Here are some points:
[ 0.8 -0.2 -0.2  1.  -0.6 -0.7 -0.3  0.9 -1.   0.7 -0.3 -1.  -1.5 -0.1  0.1  0. ]
[-0.3  0.4 -0.6 -0.3  0.1 -0.2 -1.1 -1.5  1.1 -1.  -0.2 -0.3  0.7  0.9 -1.3  0.2]
[-0.1 -0.7 -0.3  0.6 -0.7  0.2  0.2 -0.5 -0.5  0.   0.9 -0.4  0.1 -0.8 -0.2  0.2]
[-0.7  2.   0.7 -2.1  1.3  0.7  1.1 -1.3 -0.5  0.   0.3 -0.4  0.3  1.4  1.9 -0.6]
[ 0.  -3.6 -4.1  3.5 -0.9  5.8  1.8  2.  -4.  -2.7 -1.9  5.5  2.4  0.  -6.1 -0.5]
[ 0.1  1.1 -0.3  0.6  0.3  0.8 -0.3  0.3  0.4  0.9 -1.7  0.2  0.7 -0.2  1.4 -0.2]
[ 0.2  0.5  1.1 -0.6  0.9 -0.5  1.3 -0.6  0.1  0.7 -0.7 -1.3 -0.8  0.2  1.7  0.2]
[ 0.9 -0.7  0.9  0.2 -1.7 -0.2  0.1  0.6 -1.7  0.5  0.1 -0.1 -1.3 -0.7  0.5 -0.9]
[ 0.5 -0.1  1.  -0.4  0.5 -1.   0.   0.2  1.   0.   1.7  0.4 -0.6 -0.6 -1.5  1. ]
[-0.3  0.9  0.6 -0.4  0.3  0.9 -0.4 -0.4 -0.4  0.  -0.3 -1.1  0.5 -0.6  1.  -0.1]
[ 0.   0.3  0.3  0.5 -0.2  0.6  0.  -1.1 -0.5  1.2 -0.2  0.4 -0.1  0.2  0.7  0.5]
[-0.4  0.3  1.4  0.4 -0.5  0.2 -0.1  0.9 -0.4  0.5  0.7  0.  -0.7  0.   0.   0.2]
[ 0.8 -0.4 -0.5 -0.8  1.   0.   1.7 -0.8 -0.5 -1.1 -2.8  0.2  0.7  1.8  1.3 -0.9]
[ 0.1  0.6 -1.4 -0.4 -0.5 -0.8 -0.4  0.6  0.1  0.3  0.4 -0.4  1.   1.8  0.7 -0.6]
[ 0.6  1.5 -0.7 -1.2  0.2  0.6  1.7 -1.8 -1.3  0.4 -1.8 -0.5  0.9 -0.7  2.2 -0.4]
[-0.5 -0.9  2.1  2.5  0.  -0.4 -1.5  2.   0.6 -0.8  2.3  1.2 -1.5  0.3 -0.4  1. ]
[ 0.8  0.8  0.3  0.  -1.1  0.2  0.5 -1.3  1.1 -0.5 -0.1 -0.1  1.2 -0.6  0.8 -0.3]
[ 0.5  0.7  0.  -1.7  1.2 -0.5  0.1 -0.1  1.6  0.9 -0.9 -0.1  2.   0.1  1.2  0.5]
Then 10 other points, each followed by its number:
[-0.9  2.1  0.4 -1.2  1.6  1.8  0.2 -0.8  1.  -0.4 -0.2  0.   1.4  0.2  1.   0.3] 0
[-1.1  0.2 -0.4  0.4 -0.8  0.6  0.9  0.3 -1.5  0.2  0.4  0.3  0.2  0.3  0.2 -0.9] 1
[ 0.2 -0.3 -1.8 -0.5  0.5 -0.7  0.8 -0.3  1.7  0.4 -0.4 -0.1  0.1  0.4  0.5 -0.1] 2
[ 0.   0.3  1.3  0.6  1.1  0.3 -2.1 -0.2  0.8 -2.1  0.5 -0.2  0.1  1.2  1.5  0.6] 3
[-0.4  1.6  0.2 -0.8  0.3 -2.1  0.3 -0.4  0.6  0.6  0.4 -1.4 -1.8 -0.5  1.9  0.1] 4
[ 0.1 -0.3  0.5 -0.7  0.3 -0.5  0.6  0.6  0.5 -0.3  1.1  1.1  0.   0.4  0.5 -0.2] 5
[-0.7  0.3 -0.5  0.  -0.2  0.1 -0.2  0.  -0.9  0.3 -0.4 -0.6 -0.3 -0.9 -0.3  0.2] 6
[ 0.3  0.  -2.  -0.8 -0.1 -0.7 -0.1 -0.8 -0.1  1.2  0.1  0.2  1.3 -1.1 -0.5  0.2] 7
[-0.2  0.1  1.1 -0.9 -0.2  0.9 -0.2  0.  -0.5  0.5 -1.3 -0.6  0.8 -0.6  0.4 -0.1] 8
[-0.1 -0.7  1.3  0.2  0.1 -0.6 -0.2  0.2 -0.3 -0.3  0.1 -0.7 -0.8 -0.8  0.  -0.8] 9
Which three of these numbered points are nearest to each point below, looking only along the 6 directions in which the first points spread most? Their numbers follow each, nearest first.
[-0.1  1.6  0.4 -1.2  0.4  1.1  0.1 -0.5 -0.8  0.8  0.1  0.2  0.6  0.1  1.4 -0.1] > 8 0 6
[-0.9 -0.7 -0.5  0.5 -0.1  0.2  0.5  0.7 -1.4 -1.3 -0.8 -1.3 -0.1  0.1 -0.1  0.4] > 1 6 9
[ 0.3 -0.8 -0.5  0.9 -1.2  0.   0.7  0.2 -0.9 -0.9  0.2  1.   0.3  0.2 -0.3 -1.2] > 1 6 9
[-0.4  0.5  1.6  1.1 -0.6 -0.4 -2.6  1.9  0.6 -0.1  1.4 -1.2  0.3 -0.2  0.5  0.4] > 3 9 5
[-0.5 -1.2 -1.2 -0.4  0.2 -1.2  0.1  1.7 -1.   1.1  0.5  0.6 -1.7 -1.2  0.4 -0.2] > 9 6 1
[ 0.  -0.6 -0.7  0.5 -0.6  0.9  1.3  0.8  0.3  0.4 -1.1 -0.1 -0.6  0.9 -0.6 -1.3] > 1 6 8
[-0.1  0.6  1.2 -0.5 -2.  -0.2  0.6 -0.9 -1.2  1.2 -0.3  0.1  0.3  0.  -0.4  0.9] > 6 8 9
[ 0.2  0.1  0.5  0.9  0.8 -0.4 -0.1 -1.1  0.4  0.7  0.4 -0.6 -0.1  0.   0.5 -0.3] > 9 5 6
[ 0.2  1.3 -0.5 -0.5 -0.6 -0.3  0.2 -0.7  0.3 -0.2 -0.4 -0.4  0.9 -0.5 -0.2 -0.6] > 7 2 6
[ 0.2  0.6 -0.2 -0.4  0.3 -0.2  0.  -0.8  0.2  0.   0.1 -0.5  1.5  0.8  0.3  0.2] > 2 8 7
[-0.3 -0.3 -0.8 -0.5 -0.1  0.4 -0.5 -0.1  1.2  0.1  0.  -0.4 -0.1 -0.6 -1.3 -1.3] > 7 6 2
[ 0.   1.9  0.3 -2.3  0.3 -1.1  0.5  0.   2.3  0.2  0.3 -0.3  1.5 -0.4  1.1  0.5] > 0 2 3
[ 0.9  1.1  1.4 -2.  -0.2 -1.2 -0.1  0.2  0.5  0.  -0.6 -1.9 -0.6 -1.3  1.6  0.9] > 4 9 8
[ 0.7  0.2  0.9 -0.7  0.4 -0.8  0.8 -0.3 -0.2  0.9 -0.6 -2.1 -1.   1.1  2.  -0.5] > 4 9 8
[-0.8 -0.2 -0.7 -1.7  0.5 -0.1  0.3 -0.6  0.5 -0.5 -1.1  0.1  0.7  1.9  0.  -0.6] > 2 5 8
